The rows below come in pairs that one turn or mirror swaps. Which row does each named row swap with?
j_443: [  8.4 -12.3  -7.6 -20.6  13.1  11.5 -17.9  -2.2   9.6  19.4   0.0   4.5
  -0.3   7.8   5.2  23.5  26.0   2.9  15.2  16.3]
j_452: [-12.0 -11.7  -1.5  -0.9  -9.9  -7.7  -4.0   2.5   9.5  26.4   7.1   3.4
   7.9  10.9  30.8 -10.6 -11.7  -8.4   0.6  16.6]
j_804: [-19.1   8.2  21.6 -10.0   3.2  19.9   2.1   8.8   3.4  22.2  -7.4  -6.5
   0.2  -3.1   0.5  22.0  11.8 -11.2  20.4   6.3]
j_972: [  3.4  -7.2  14.3   1.5  18.1 -17.5  19.6 -22.9  14.9   3.3  -4.5 -11.4
  -3.9   3.1   4.8   1.0   3.7  24.2 -13.9   1.3]
j_871: [  2.9  -3.8  -6.2 -18.7  -5.4   4.5 -14.9 -22.2   8.1 -11.1  -6.2  15.7
  16.8  -6.7 -14.5   4.4  11.1  11.2  10.2 -26.9]
j_89: [-15.5  31.1   3.8  11.8  -6.1   5.5 -13.2 -20.7   7.9   7.5   1.0  18.4
   9.1 -19.3  -1.2 -17.3 -16.4  14.2 -12.6  -1.3]
j_591: [ -1.6  11.9  -0.6  -3.1  19.1  21.0 -10.1  -1.8   4.5  16.5 -11.5  28.6
 -13.3  19.2 -15.8  -5.7   4.8 -16.9  11.9  14.0]
j_168: [  7.7 -10.3  11.2 -10.6  24.2  -7.3  13.9 -25.9  14.5  13.3  -3.7  -6.8
 -13.8  -2.7  -5.8   7.2  17.4  19.2 -16.5   5.0]
j_77: [ -8.3  30.7  16.2   0.9  11.4   6.2   7.2  -7.7  -5.5  -7.7  -6.1 -17.6
  -4.2 -12.2 -14.2  14.3  18.1  -6.4   9.0 -18.7]
j_721: [  5.3  41.2  -5.6   5.7  10.5  -4.9   1.2 -11.0 -12.5 -14.5  -2.0 -21.6
  -6.2  -2.8  -8.3  -0.3  15.5   0.5 -15.4 -13.1]
j_654: [-15.4  19.8  -4.1 -16.9 -14.0   7.1  -5.2  -1.9  -0.2  20.9 -11.7   3.6
  12.3  -4.7 -21.7  -0.8  27.3 -19.7 -12.2   0.0]
j_381: [  6.2  29.3 -16.8  20.3  15.7  -5.3 -24.9 -11.8  -2.7  12.5   4.1  -0.6
 -14.6  10.9  17.1 -18.0   4.5  -0.4  -7.1  23.1]
j_131: [ -5.3  -9.0  15.8  11.5  14.5 -19.8  14.4  -8.4   6.9   1.3   0.6  -6.3
 -12.7   6.6  11.2 -12.7 -14.6  11.1   5.9 -14.4]
j_719: [ 10.2  -7.5  -2.0 -21.6  15.8  14.1 -13.0  -7.6   7.5  16.4  -4.7   3.5
  -4.7   7.1  -2.0  22.8  27.1   0.4   5.2  22.3]
j_230: [-23.1   3.6  20.7 -15.3   8.4  18.4   5.7   5.5   8.4  31.2  -6.1  -0.3
  -3.7  -4.3  -7.3  13.9  12.2  -9.2  11.1   6.3]
j_239: [ -4.0  -3.8  17.3  11.4  15.0 -21.3  20.0  -8.3   5.8   0.5  -2.7  -9.9
  -6.7  -0.8  18.2 -10.9 -10.5  16.1   1.7 -14.1]
j_532: [ 18.2  -5.5  -3.1 -18.7  22.0   0.1 -15.5 -19.8   8.5  19.3  -3.8  -1.1
  -3.3   8.6  -7.7  11.8  36.7   3.5   4.9  19.3]
j_919: [  8.1  -3.1   8.3 -15.1  22.9 -10.5  11.9 -27.6  15.0   9.9  -8.9 -14.3
  -5.0  -3.9  -4.8  12.7  21.3  16.7  -8.8   7.4]
j_125: [-11.1  18.0   0.3 -15.9 -17.2  13.2  -6.5 -10.9  -1.1  23.0  -0.2   2.9
  12.9  -8.9 -23.8  -8.2  18.1 -13.4 -18.8   3.7]
j_260: [-17.6  27.3   7.8  17.4 -12.1   3.1 -15.1 -20.7  15.6   5.1   1.1  19.7
   3.3 -14.7   2.2 -16.7 -16.7  17.8  -9.1   0.0]
j_35: [ -4.9 -14.5 -18.3  -1.7 -23.5 -15.5  -9.8 -12.7   5.4  10.8   5.2  -1.1
  15.5   6.7  14.9 -19.9  -6.8   2.8  -9.4   0.8]
j_360: [-11.5  18.2  -9.0 -15.5 -12.7  10.9  -7.7   6.3  -8.6  22.4 -10.8   0.2
   7.5   5.8 -13.8   3.8  22.9 -27.4   3.7   2.8]
j_645: [ -4.8   9.1  -7.6  11.1  -8.5  -7.5 -10.5  11.0  -4.6  -2.1  -3.7  -7.2
  -0.4  16.4  22.6  -3.5 -15.0 -16.8  22.0  -4.2]
j_351: [-12.2  24.4   0.1 -12.0 -14.6   9.8  -7.4 -10.8  -2.7  21.8  -8.1   7.5
  14.8 -15.1 -21.9  -8.6  17.8  -7.8 -22.4  -0.6]
j_348: [-12.2  32.3   8.3   8.8 -13.4   1.1 -17.7 -14.8  17.8   3.6   9.5  19.4
   6.2 -16.0   6.0 -14.2 -13.3  14.1  -5.9  -0.5]
j_463: [ -1.7   6.7 -15.7  -0.9  -0.9   3.7 -31.7   3.1  10.8  12.4   4.8  -3.0
  -1.6   0.8  27.2  21.0   1.3   7.0  19.9  20.2]
j_231: [ -0.8  -0.2  -7.3 -20.2  -2.3   8.3 -15.5 -21.1   8.0  -3.3 -11.6  19.7
  11.6  -4.0 -19.4   7.9  17.4  12.1  13.9 -23.5]
j_237: [  3.5  27.6 -20.2  19.8  17.6   8.5 -16.9  -7.2  -3.4  12.3   3.1   7.3
 -16.3  11.6  21.1 -10.1  -2.8  -3.6  -2.7  23.6]
j_966: [ 13.3  37.2 -13.9  13.8   6.7 -10.9  -9.0 -13.0 -10.4 -12.4  -0.2 -19.0
 -15.5  -0.4   7.0  -6.5   4.5  -1.2 -14.6  -4.3]
j_123: [ -7.1  23.7  -4.3  15.8  10.8  11.7 -19.5   6.3   3.8  22.8  -6.9  14.7
 -16.8  12.0   6.0  -5.9  -8.5  -4.1  -0.7  33.3]
j_778: [ -0.4  -1.9 -10.6 -20.0  -5.6  -0.4 -13.0 -18.7  13.4  -6.2  -8.7  20.7
  11.4  -4.1 -17.2   0.5  11.7  10.6  10.8 -22.5]
j_709: [ -3.0  32.5  15.7  -5.0   5.0  -2.9   6.3  -4.7 -10.0  -3.1  -7.9 -19.9
  -2.3 -14.2 -14.1  10.3  21.3  -0.9   3.7 -21.9]
j_433: [-11.1  27.9   6.7  16.6  -9.0   4.1 -19.2 -19.9  13.0   4.3   8.6  19.9
   3.1 -10.0  13.1 -14.6 -19.4  15.9  -4.0   2.6]
j_646: [ 16.3  -3.9  -8.6 -16.2  12.6   9.2 -10.2 -13.0   6.3  14.4 -13.3   2.0
  -4.0  11.7  -2.5  24.7  29.8   4.8  12.8  23.7]
j_253: [  1.3 -13.9 -14.4  -3.7 -16.9 -17.4  -8.7 -14.2   5.9   7.5   1.9   6.0
  22.2   3.3  19.3 -18.0  -7.9   5.7 -10.2  -3.7]
j_618: [ -6.0  32.2  14.2  -5.7   2.4  -0.6   1.1  -2.7  -7.6  -1.3  -2.2 -26.0
  -5.3 -16.4 -13.8  15.1  16.8  -2.2   5.3 -17.2]
j_98: [-10.5  -3.7  14.7  16.2  11.8 -17.0  15.4 -12.2   9.3  -5.2  -2.2 -10.5
  -8.0   4.1  18.6  -2.5 -12.6  12.9   9.6 -11.0]
j_365: [ -4.7 -13.0  -7.9   2.7 -15.0 -15.3  -7.7  -4.9  11.0  11.2   6.7   3.3
  17.3   7.0  28.4 -18.1  -9.4  -5.1  -9.8   5.9]
j_547: [  2.9  24.4 -19.2  21.3   9.7   1.9 -21.4   1.7  -3.1   9.7  -4.7   7.3
 -19.8  17.3  17.7 -10.3  -4.8  -6.8  -5.5  24.7]
j_545: [ -3.6  28.4 -10.5  20.9   5.9   9.4 -21.8   4.3   0.1  14.5  -3.3  12.8
 -18.3  14.5   9.6 -14.1  -2.9 -11.5   0.8  24.3]
j_673: [ 13.1  -7.2 -14.8 -20.9  11.9  11.3 -22.6   3.0   3.5   8.7  -4.5   3.7
   2.5   9.8   5.4  20.8  15.5  -5.1  18.3  16.2]
j_493: [  6.3  -6.2  -9.2 -17.0  -8.9  -2.0 -12.5 -24.5   7.6  -5.9  -9.7  13.9
  19.7  -4.2  -9.3   7.8   5.9  14.0   8.5 -22.0]
j_832: [-14.9   3.3  -6.2  14.7   2.4   0.9  -2.5  13.2  -4.3   2.9  -6.8  -1.9
  -5.5  17.7  23.0  -3.8 -13.6 -15.2  21.4  -7.9]
j_798: [  5.3 -14.8  12.4 -10.9  19.8 -16.3  19.7 -26.3  11.9   9.6  -5.9  -6.9
  -6.5   5.5  -1.6   2.0  11.5  16.2  -9.1   5.9]
j_577: [  7.6  37.9 -11.0  15.4  15.2 -13.1  -1.3 -19.1  -5.8 -12.3  -3.4 -17.8
  -9.3   4.6   8.6 -13.9   0.0  -4.8 -13.8  -0.3]
j_702: [  3.5  44.6 -10.0   8.5   6.4  -9.5  -5.9 -14.4 -15.1 -10.3   1.1 -21.5
  -8.1  -3.0   2.3  -5.5   8.7  -4.2 -15.4  -4.6]

j_231 is swapped with j_433
j_98 is swapped with j_77
j_591 is swapped with j_463
j_871 is swapped with j_260
j_452 is swapped with j_360
j_919 is swapped with j_577
j_131 is swapped with j_618
j_365 is swapped with j_654
j_253 is swapped with j_351
j_798 is swapped with j_702
j_972 is swapped with j_721

